Some points:
[ 35 -11  10   7 -30 -34 -32  22  28   1  -3 -43  42 -14 -15   8  14   5
 -25  13 -26  16 -28  -1 -16  -2  52   4 -18   8   7  19]
[ 30 -18  18  51 -16  26  34 -27   1  -4  31  64  42  10  17  18   9  32
  19  49  11  12  26  -9 -21  25  20  14  14 -14  27 -33]
[-30  27 -41 -59  56 -13  -1 -29  -2 -12 -26 -12 -19 -30  -2 -32  14  11
  49  -1 -19 -23  31  -4  39 -42  31  -2   9  10 -10   2]
[ 11  -9 -60 -19  -2  23  15 -43 -18  -3   9  -5  19 -28 -53   1  20   7
  34 -26 -37  13  31 -13  17 -31  23 -30 -32  10  15   0]
[ 15   4  -2  42   0  35  68 -36  -6  13   5  25  41  36  38  -2 -25  18
   5  35  24  40  21  -6 -31 -40  33  10  -2 -27  24 -10]
[ 14   2  31 -14 -18 -34 -27  23   2   9  -7 -42  25 -20 -22  21  18   4
 -24  10 -25   5 -30   3 -14   5  51 -11 -30  16  28  36]
[-35  -9  54 -11   0 -57  15  46   8 -12  11  12 -19 -10  20 -35 -22   8
   7  32  22 -27 -15  -3 -23  56  33  42  11  -3  -4   9]
[-26   5  32  34 -22  -9 -25  34   6  -6  -3  -4 -49  10   5  17   1  -9
 -36 -10  41 -12 -12   4  -6  25 -91 -10   3   9 -13 -21]
[ 30  -9  17 -21 -19 -25 -32  40  22   1 -19 -41  47 -27 -22  -3  -2  12
 -13   3 -16  10 -34  -1 -21  10  36 -23  -4  16 -14  18]
[-34 -15  14 -27   5 -28  36  10  19  17   8  -2 -10   2  28 -28 -16  -9
 -33  16  -8  15 -10  -8 -17 -67  76   6  17 -29  14  14]
[-12  -5  48  30 -12   1  18 -27  21  25   3  -4  45  14  -3  -7 -27 -37
  -5 -19  -1  11 -34  15 -19  61   5  22  -5   9  11 -33]
[ 23  10   4  40  17  26  -7 -21  45   5   6  18  48   6  36   5   7  41
  14  59  40  16   3   7   5 -29 -11  -7  30 -13  22 -42]
[ -9 -28  37 -20  -2 -56  -5  18  37  -9   6  21  -4 -17  -4 -31  -2  -4
  -5  12 -21 -10 -16 -14 -16  51  69  19  -4   0  16  12]
[-17   7  26  41 -21  -4 -28  31   8  -7  -8  -3 -37  10   9  27  -3 -10
 -36  -5  44 -13 -14   1  -2  25 -89 -15  21  13 -31 -22]
[ 12   4 -27  10  18  36  33 -28  12  10  -1  48  24  11  55  12 -10  53
  27  57  39  20  35   4  -1 -47  21  13   2 -14  35 -17]
[  6  -3  23 -29  -1 -14 -46  52  -2  -2 -14 -28 -22  11 -10  11 -11 -20
 -31 -35 -13 -26 -35  13  -4  49 -32 -11  16  11 -37  26]
[ 10   7  17 -43  32 -38 -52  -6  25  -7 -24  38 -19 -12  20 -26  17 -19
  12  15 -35 -33   2  -1  27  47  35  22  20  10   4  -4]
[ 27 -14 -37  20 -11  15 -23  22   8  13  21  50  -4  16   9 -15 -30  15
  -3  -8  40  35 -13  23  35  17  -4 -53 -15  -2 -73   4]
[ 18 -22  37  21 -22  -9 -42  32  30  10  17 -34  16  -9 -21  -5  16   6
  -7   9   3   6 -47  27  -1  19 -37 -17 -12  -9  17 -19]
[-38  24  21  46  13  32  46 -33  -6   7 -14  -3 -22  44  50  11 -21 -15
 -15   5  33   2  16   1 -25 -25 -64  28  30 -10  29 -22]
[  5 -29  21  50 -30   4  70 -29 -29   9  23 -13  32   2 -45  22  -6  -9
  -3   4   9  32   5  -9 -27  10 -11  29 -41 -19   1 -16]
[  3  15 -73 -52  34  -1  11  -1 -48  -5   8  41  -6  -9   3 -44 -18   3
  38  -6  11   5  29   4  47 -21  24 -24 -14  -4 -41  22]
[-21  18  -3 -50  28  20  43 -16 -20  -5 -39 -20 -11  31  29 -12 -15 -20
   6 -27 -44 -22  16 -15 -27 -43  33  30  31 -16  40  29]
[ 30  15  26 -12  -5 -27 -33  13  28   6 -17 -38  32 -10 -19  27  26   8
 -17   7 -19  13 -26   2  -9  -2  28  23 -56  15  24  23]
[-34   8 -14  44 -15  -1   7  10 -16  -7  26  39 -36   6   9  -4 -14  -7
 -13   7  68   4  12  -2  21   4 -85 -19  18   0 -50 -32]
[ 39  -9 -33  22  -1  30   0  -1  -4   0  29  89  15   3  28  11  -3  52
  28  43  43  17  29   7  25   4   9 -31   8 -10 -30 -24]
[ 14   3  12 -51  21  16  -5  -9 -10 -10 -32  -4  -9   1 -11  18  12 -14
  23 -38 -64 -44  15 -14 -17  41  29  26  -3  10  47  20]
[-35   7 -26  40 -12   4  -5   5 -26  -7  25  26 -49  -1  -2  13  -4  -6
 -13  -5  63   4  16   4  32  -1 -83 -30   7   7 -50 -19]
[-25  10  14  41 -21 -17 -27  30   2 -11  -2 -16 -44  11  11  14   2 -10
 -39  -4  46 -12  -7   0  -3  22 -93  -3  19  14 -16 -18]
[-23  27 -48 -57  46 -22  10 -27 -21 -13 -13  -7 -22 -32   8 -56   9   6
  46  16 -13 -22  32  -3  35 -39  16  -7  20  12  -6  -1]
[  7 -11  23 -25  28 -32 -42 -14  19   0   6  19  -3 -16   5 -24  22 -16
  13  18 -40 -21  -2   1  17  56  58  27   1  11  33   5]
[-14   1 -28 -44  -9   3  31   6  -2  10  -4 -53 -16   9  -9 -23  -7 -16
 -36 -25  -6  22  -8 -21 -12 -85  34 -12  -2 -20 -28  26]
[-22  10  -6  28 -10  45   1 -22   0  11 -25 -18 -32  25  -1  44   3 -30
 -21 -54  -4  -8   4  -4 -10 -15 -83  -3   8   7  20 -29]
[-45  28  -2  -8  19  16 -10  -4   6 -10 -28 -20 -69  14  20  11  12 -20
 -11 -31   9 -37  14 -12   4 -28 -82   2  39   4   6 -29]
[ -4  -7 -30 -13  12  -8  49 -41 -46  -2   4  -6  22 -26 -34  -2   5  -5
  35  -1 -22  18  24 -12   0 -27  42  17 -53  -2  49  17]
[ 29   1  31  15  23  72 -23  -4   2  11   4  23  20  33  62  35  -4  21
 -10  24   6  -2   5  44   9 -18 -29  18  40 -23   3  17]
[  4 -10  70 -26  -2  17 -26  49  -1  11 -19  -9  12   5  -7  51  -8  -4
 -30 -26 -15 -22 -28  25 -13  35  13  -3  -8   1  -2  25]
[ -1 -16 -10  18 -10  10  50 -42 -25  -9   9   0  41 -23 -46  -3   0  -3
  36 -10 -24  27  15 -13  -7 -18  38  -7 -46 -11  40  21]
[  2 -15  27  -2 -15 -40 -33  48  24   2   0 -61   1 -26 -30  17   2   7
 -20  -1   4  -9 -52   5 -12  29   6   5 -10  16 -12  -3]
[ 24 -27  -4 -20 -29   3 -27   1   0  -5  20   3   5 -32 -53   7  30  -1
  20 -32 -50 -19 -14  -8   8  47  27 -34 -16  20 -10  -5]
There is one direction along which these points spread out most. Take the direction at right angles to it along which they spread out most. Then take the direction at right angles to both along which they spread out most. Go by this last direction. How far along it is each point below, from 0 to 99? The average is 50, and the first point in the table lies past the average. One standard deviation of the points above along it is 16.
[ 29   1 -18   3 -31 -25 -44  22  39  -3  12 -41  39 -19 -22 -12  15   6
 -11  15 -29   9 -33   6  -5   5  34 -19  13  15   2  28] 58
[ 45  13   6 -16  -4  -8 -41  19 -16  -3  -8 -26 -10  32  10 -18   3 -33
  -7 -21 -64  10 -13  10 -11   5  26  20 -10 -18 -10  69] 43
[ 30 -22 -29   0 -24 -10 -40  39 -11  -4  33  44  -6 -11 -21   6   7  21
   5  -2  19  -5  -7   2  38  54  -2 -28  -5  21 -78  -7] 51
[-29  19  30 -14  29 -49  54  -2 -16 -10  -4  12  13   3  38 -64 -28  -3
   8  51  26  -9  10  -2 -10  -4  29  58  16 -11   6   9] 49
[ 19   2 -86 -33   8  24  -1 -10 -31  -2  15  43  -7  -9 -24 -16   0   8
  33 -29  -7  11  30  -2  44 -21   5 -47 -26   7 -35   8] 30
[ 12 -24 -51  29 -17  40  28 -37 -28   3  13 -20  17  -8 -66  52  14   8
  24 -37 -21  21  10  -7   1  -9  -8  -1 -31  -2 -11 -10] 53
[  9   9 -72 -40  25  22 -10 -35  -5  -5  -9  -4  -7 -33 -31  -7  28  14
  43 -23 -35  -9  31 -10  34 -41   8 -28  -7  11   4 -11] 25
[-54  14  31  16  -4   3  27   7   3  -5 -12 -22 -56  27  25  -4 -11 -26
 -43 -16  27 -18   3 -11 -25 -28 -74  13  36 -12  12 -14] 35
[-28  19  21  58   0  38  41 -34  -2   2 -16 -15 -11  48  36  15 -19 -21
 -18  -9  28   9  13  -4 -29 -20 -65  24  21 -12  27 -22] 54
